Each path below is one point turned by a fixed rotation once a step. After each direction that follows a path, write how fast that rotation turns it, in deg/step (0 if it stays still).
Each turn is a multiple of 5 degrees from 10 to 175, or 0.
Each row of a path follows its step; steps can be skipped.
path 1
step 0: [ 0.52  0.46 -1.29 -0.36 -1.28 -0.81  2.49 -0.02 -2.65  2.51  0.18 -2.08
 -0.04  2.93  0.03  1.34  0.06 -0.49  0.34 -0.33  1.11  0.98  1.90 -0.02
 -1.20 -3.95 -0.62 -1.37 -0.18  0.85 -0.73  1.13 -0.05 -0.03 -0.76 -0.10
 -1.51  0.85 -2.12 -0.74  0.33  0.20 -0.61 -2.51]
step 1: [-0.90 -0.48  0.61  1.89 -0.20  0.22  0.40  1.01 -0.72 -0.39  0.25  0.56
 -1.75  1.58 -0.97  1.60 -1.61 -1.71 -2.32  1.94 -2.59  1.14 -0.24 -0.69
 -1.61  0.26  4.24  0.19  0.53  1.76 -0.92  0.85 -0.48 -0.16 -0.96 -3.00
 -1.81  0.19 -1.01 -0.86 -0.05  0.94 -0.27 -1.43]
step 2: [ 0.56 -0.61 -1.80  1.33 -0.81 -1.89 -0.39  1.36  1.76 -0.29 -1.34  0.55
  2.50 -1.16 -1.03  0.99  0.48  0.36 -2.12 -0.70 -1.21 -0.04 -0.74 -0.85
 -2.90  2.70  0.61  1.16  0.44 -0.20 -1.11  1.53 -3.50 -1.26 -2.19  1.41
  0.35  1.34  1.71 -0.79  0.29  0.56  0.68 -0.26]
step 3: [-0.02 -0.63 -1.07  0.61 -1.22 -0.43  1.18 -1.60  1.19 -2.04 -0.84 -2.30
  0.67  0.29 -2.03 -1.34  1.23  0.50  1.81 -0.61 -0.22 -1.42  1.46  1.12
 -1.11 -0.63 -0.14  2.13 -1.86 -2.73 -0.92 -0.46  0.29  1.59 -3.28  1.49
 -1.64 -0.76  1.00  0.81  2.21  1.48  1.36 -0.24]
step 6: [ 0.44  0.26 -1.62 -0.80  1.23 -2.02 -1.50  3.42 -0.03  0.20  0.42  0.62
  1.29 -1.60 -1.40 -1.02  1.52  1.08 -0.24 -0.57 -3.13 -0.25  1.27 -3.35
  0.25  0.23  1.88  0.69  0.57 -0.73  0.40  0.75 -2.09  1.11 -1.57 -1.07
  1.51 -2.48  0.55 -0.37  1.08  0.63 -0.58 -0.27]
step 9: [ 0.38  0.08  0.71  2.22  2.23 -0.68  0.26 -0.14 -0.51  2.19 -0.81 -2.56
 -1.19 -0.82 -0.13  0.18 -2.24  2.41  0.73  1.13  0.19  2.55  0.11 -4.00
  0.62 -0.36  0.71 -2.03  0.42  0.89  0.19 -1.66  2.23  0.72 -0.58 -1.68
 -1.36  0.06 -0.87 -0.62  1.02 -1.20 -0.06  1.43]
step 11: [-0.74  1.31 -1.55  0.09 -2.50 -0.12 -1.13  1.21  1.02 -1.97 -2.39 -0.73
 -1.55 -0.36  0.29 -2.32 -0.27 -0.61 -1.18 -1.25 -0.99  0.00  1.55  0.60
  1.10  1.15  2.01  0.82  0.65 -2.19  1.89  1.46  1.98 -0.20 -0.34  0.34
  1.41  1.18  1.79  1.60 -1.39  1.81  0.52  2.27]
step 16: [ 0.49  0.28 -0.73  0.15 -1.17 -0.94 -0.65  0.16  1.47 -0.18  1.04 -1.04
  0.55  2.65  0.39  0.18  0.58 -1.56  4.13 -1.41 -0.04  1.00 -0.80  2.15
  0.17  1.02  1.23  1.13 -3.14 -0.94  1.00  1.92  0.63 -1.40 -0.31  0.37
 -1.66 -3.04  1.32 -0.06 -1.07  0.58 -1.02  0.22]
step 19: [ 0.55 -0.12  1.07 -0.65  0.38  1.33  0.06  0.66  2.20  2.64  0.33  1.39
  0.69 -2.95 -0.12 -1.85  0.43 -1.02  1.93 -0.92 -1.28 -0.34  0.04  0.41
 -1.13  1.82  3.64  0.81  2.28 -0.99  0.29 -1.03 -1.76  0.62 -1.62 -0.25
 -1.00  0.55 -0.61  0.20 -1.34  1.67 -1.27  2.15]
step 23: [-0.14  0.16 -0.84 -3.12  0.61  1.90  1.18  3.73  0.16  1.11  0.84  0.59
  1.50 -1.57  0.74 -0.30  0.45 -0.29  0.01 -1.69 -1.54 -2.31  2.87 -0.52
  0.36  0.95  1.01 -1.79  1.04  0.91  1.67 -1.14  0.96 -0.14  0.86 -1.52
  0.31  2.06 -1.15  0.54 -1.43  0.39  0.55  2.02]
[ 0.27  1.36 -0.17 -0.04 -0.24  0.24  0.24  0.76 -0.36 -0.70  0.20 -0.41
  0.13  0.37 -0.36 -0.23 -0.06 -0.83 -0.03 -0.37 -0.21 -0.48 -0.42 -0.04
 -0.07  0.34  0.21 -0.31  0.59  0.31  0.23 -0.24 -0.25 -0.15  0.04 -0.18
  0.46  0.10 -0.29 -0.41  0.43 -0.03 -0.31 -0.58] => 65
[ 0.48 -0.70 -0.52  0.87  0.33 -0.12 -0.19  0.38 -0.45 -0.53 -0.64 -0.60
 -0.19 -0.42  0.13 -0.29  0.00 -0.15 -0.32 -0.38 -0.13  0.57  0.25  0.16
 -0.23 -0.47  0.03  0.25  0.32 -0.16  0.40  0.58 -0.16  0.49 -0.11 -0.20
 -0.25 -0.26 -0.01 -0.63  0.41 -0.26  0.77 -0.48] => 10
[-0.54  0.18 -0.21 -1.10  0.05 -0.46  0.21  0.11  0.00 -0.02 -0.46  0.18
 -0.10 -0.21  0.62  0.03 -0.77 -0.28 -0.34 -0.25  0.31  0.07 -0.15 -0.25
 -0.45 -0.97  0.27  0.78 -0.03 -0.07  0.38 -0.32 -0.51  0.46  0.16 -0.42
  0.30 -0.31  0.04  0.04 -0.54  0.32 -0.44 -0.31] => 60
[ 0.81 -0.61  0.47 -0.09  0.13  0.29  0.25  0.50  0.17 -0.26 -0.34 -0.41
  0.01  0.27 -0.03  0.09  0.68  0.32 -0.33 -0.47 -0.97 -0.60 -0.11 -0.16
 -0.33  0.23 -0.05  0.63  0.42 -0.29 -0.16 -0.20  0.03  0.26  0.05  0.03
  0.34  0.18  0.61  0.18 -0.96  0.03 -0.51  0.37] => 85
[-0.16 -0.62 -0.08  0.07 -0.05  0.51  0.21  0.75 -0.29  0.61  0.04  0.53
 -0.29 -0.30 -0.31  0.17 -0.91  0.11 -0.01 -0.03 -0.66  0.18  0.37  0.15
  0.75 -0.10  0.93 -0.37  0.53 -0.36 -0.21  0.05 -0.50 -0.67 -0.15  0.47
  0.28 -0.18  0.05  0.07 -0.10  0.02 -0.32 -0.45] => 80
[-0.08  0.30 -1.05  0.07  0.17  0.28 -0.13 -0.25 -0.80 -0.27  0.28 -0.36
  0.16  0.00 -0.16  0.04  0.47  0.77 -0.33  0.36  0.18  0.30 -0.13  0.50
  0.43 -0.25  0.28  0.57  0.00 -0.20 -0.67 -0.12  0.04  0.59  0.30  0.65
  0.56  0.22 -0.48  0.07  0.10  0.69 -0.50  0.17] => 100
[-0.56  0.65  0.42  0.25 -0.12  0.29  0.51  0.13  0.36 -0.34 -0.47  0.24
 -0.97 -0.01 -0.27  0.11  0.19 -0.32 -1.02  0.46  0.18  0.37 -0.09 -0.10
  0.29  0.24 -0.19  0.27  0.02  0.01 -0.43  0.61 -0.42 -0.07  0.53  0.33
  0.25 -0.14 -0.15 -0.05 -0.64 -0.29  0.75  0.38] => 110
path 2
step 4: [ 1.21  0.03  0.03 -0.68 -1.53 -1.44  0.87  0.57 -0.49  2.47 -0.87 -1.88
 -1.17 -0.37 -2.39  0.46 -1.71  0.71  0.21 -2.49  0.25  0.85 -1.49  1.25
 -0.88  0.31  1.31 -1.38 -0.07  0.38 -1.06 -0.98  1.25 -0.72  2.76 -1.23
 -0.13  0.65 -0.62 -1.24 -0.51  0.91  0.36 -1.55]
step 5: [-1.39 -0.84  0.18  0.07 -0.17  0.52 -1.30 -0.15 -1.55  0.21  1.47  0.52
 -1.92  0.51  1.01  1.56 -0.77  0.95  2.05 -1.77  0.18  1.05 -0.22  0.18
  2.02  2.74 -1.78 -0.62 -0.30  0.72  0.78 -2.51  1.14  0.33  1.88  0.92
 -0.01  1.81  0.39 -0.29 -1.29  0.46 -1.13  1.81]
step 8: [-1.81  0.06  0.83 -0.39 -1.46  1.45  0.19 -0.91  2.70  0.21 -1.86  0.41
 -1.74  0.99 -1.07 -0.62  1.43 -1.17 -0.38  0.51 -1.69 -2.38  0.29  0.92
 -0.30  1.48 -1.29  0.43  2.15 -0.20  0.08  0.80  0.43  0.56  1.02 -1.50
 -2.43  1.51 -0.47  0.22  0.17  1.60  0.09  0.43]
step 11: [-0.03 -3.10 -1.21  0.01 -1.69 -0.16  0.33 -0.15  1.91  1.10 -0.13 -0.55
  1.28 -1.12  0.50  1.82 -0.66  0.24 -1.54 -1.19 -2.74 -0.12  0.72 -0.16
  0.85 -1.32  0.30 -0.84 -0.23 -0.24 -2.35  2.01  0.64  1.09 -0.98  0.99
 -0.67  0.28  0.00 -1.15  0.68 -2.66  0.59  0.76]
step 13: [ 0.46  0.90 -0.67 -1.49 -0.31  0.36 -2.82 -0.27  1.72  0.89  1.96 -1.50
 -0.83 -0.08  2.14  1.75 -1.02 -0.67  0.23 -0.37  0.77 -0.58  1.53  1.02
 -0.06 -0.60 -2.64 -0.97  0.66  0.71  0.91  1.75 -0.01 -2.48 -0.29  1.32
 -0.85  1.10  0.92  0.16  2.15 -0.82 -0.68 -0.48]
step 14: [-0.57  0.77 -1.46  0.11  0.52  0.49 -1.73 -1.46  0.16  0.42 -0.10 -0.43
  0.30 -0.43 -0.29  0.05 -0.40  2.31  0.89  0.43 -1.19  0.19 -1.71 -1.82
 -1.46 -3.70 -0.14  0.01  0.11 -1.40  2.32  0.67  0.13 -1.09  2.86  1.27
 -0.06 -1.86  0.57 -0.75  0.84 -0.30  1.20  0.33]
step 18: [-1.34  0.26  1.78  0.58  1.12 -1.05 -0.98  0.10 -0.42  1.79 -0.87  0.44
 -0.02 -2.28 -0.47  1.83 -1.98  1.25  1.30  1.92 -1.56 -1.34  1.86 -0.56
  1.61  0.52  0.53  0.88  2.16  1.56 -0.13 -1.45 -0.61 -1.02  0.58 -1.61
  1.64  0.77 -0.22 -1.34  0.37 -0.93 -0.45  0.47]
step 19: [ 1.28 -0.43  0.90  0.85 -2.30  0.68  1.23  0.46  0.81  0.27 -1.87 -1.35
 -2.05 -1.42 -0.98  1.51  2.04  2.35  0.05  2.28 -1.89 -0.21 -0.66  0.11
  0.83  0.41 -0.52  0.18 -1.39  0.15 -0.11  0.25  0.34  1.84  2.00 -0.05
 -0.34  1.16  0.69 -1.80 -0.01  1.01 -1.24 -1.52]
step 22: [ 0.43 -1.24  0.53  1.32 -0.83 -0.08  2.01  0.61  0.78 -0.15 -1.34 -0.72
  0.84 -1.50 -0.33 -0.05  0.13  0.41 -1.15 -2.37 -0.34  0.77 -0.96  1.15
 -2.28 -1.03  0.64 -2.11  2.95 -1.17  0.52  0.33  1.81 -0.94  0.69 -0.91
  1.32  1.60  0.02 -1.06  0.65 -0.76  1.76  1.76]
step 25: [-0.56 -0.02 -2.17  0.54  1.91  0.39 -1.73 -0.47 -0.11  1.64 -0.89 -3.54
  0.99  1.35  0.14  0.29 -0.50  1.39  1.72 -0.87  0.09 -0.55  0.90  1.58
  1.29 -0.24 -0.03  0.72  0.39 -2.58  0.44  0.07  0.55 -0.35 -0.53  1.13
  0.57 -1.57  2.30  0.07 -0.26  0.22  0.40  2.20]
[ 0.11 -0.65  0.40 -0.40 -0.08 -0.39  0.47 -0.23  0.31 -0.34 -0.97 -0.39
  0.11 -0.47 -0.07  0.03  0.15 -0.17  0.26 -0.31 -0.89  0.05 -0.39  0.53
 -0.52  0.03 -0.18  0.00 -0.21  0.28 -0.03 -0.50 -0.58  0.37  0.18 -0.43
 -0.46 -0.75 -0.51 -0.41  0.00 -0.61 -0.24 -0.12] => 95
[ 0.10  0.25 -0.26  0.85  0.18  0.35 -0.43 -0.53 -0.47  0.08 -0.05 -0.10
  0.12  0.71  0.09  0.24 -0.55  0.09  0.67  0.07 -0.68 -0.04 -0.52 -0.43
  0.14 -0.20  0.16  0.11 -0.03 -0.05 -0.40 -0.96  0.03  0.32 -0.20 -0.17
  0.32  0.05  0.24  0.60  0.38 -1.07 -0.04  0.18] => 160
[ 0.66  0.02 -0.24  0.01 -0.15 -0.26  0.38  0.48  0.43  0.25  0.06 -0.36
  0.19 -0.11 -0.12 -0.69  0.21  0.87  0.07 -0.13  0.16  0.95 -0.71  0.08
  0.00  0.27  0.56  0.04  0.01 -0.57  0.21  0.27 -0.13 -0.21  0.44 -0.56
  0.59 -0.46  0.60  0.75 -0.28 -0.21 -0.01  0.12] => 140
[-0.05  0.38  0.38  0.25 -0.65 -0.89 -0.05 -0.68 -0.14 -0.41  0.53  0.53
  0.45 -0.46 -0.69 -0.10 -0.07  0.20  0.21  0.16 -0.27  0.17  0.01 -0.03
  0.17  0.10 -0.63 -0.05 -0.48 -0.31  0.71 -0.13 -0.27  0.16  0.40  0.49
  0.20  0.56  0.63 -0.51 -0.41 -0.45  0.22 -0.27] => 80
[-1.15 -0.12 -0.08 -0.49  0.67  0.05  0.16 -0.11 -0.92  0.49  0.08  0.45
  0.60 -0.12  0.21 -0.01  0.50  0.45  0.44  0.31 -0.22  0.32  0.29  0.34
  0.40 -0.44 -0.15 -0.72 -0.41  0.02 -0.25  0.20  0.29  0.19  0.50 -0.15
  0.22 -0.63  0.19  0.05 -0.10  0.03 -0.39  0.33] => 160
[-0.38  0.64 -0.76  0.13  0.29  0.56 -0.41 -0.07  0.19 -0.25  0.22  0.35
 -0.71 -0.34  0.11  0.04 -0.11 -0.23 -0.07 -0.47  0.29  0.40 -0.49  0.67
  0.01  0.40 -0.75 -0.30 -0.14 -0.04  0.33 -0.34 -0.63 -0.43 -0.75 -0.04
  0.14 -0.55  0.24 -0.13 -0.34 -0.02 -0.78 -0.14] => 95
[ 0.60 -0.19 -0.65  0.36 -0.08 -0.34  0.40 -0.42 -0.45  0.16  0.83 -0.41
 -0.02  0.19  0.76  0.00 -0.14 -0.39  0.17 -0.70  0.60  0.16  0.27  0.18
 -0.10 -0.51 -0.51 -0.28  0.33 -0.45 -0.04 -0.14 -0.14 -0.20  0.89  0.04
 -0.34 -0.54 -0.25 -0.43  0.43 -0.13  0.46 -0.16] => 35
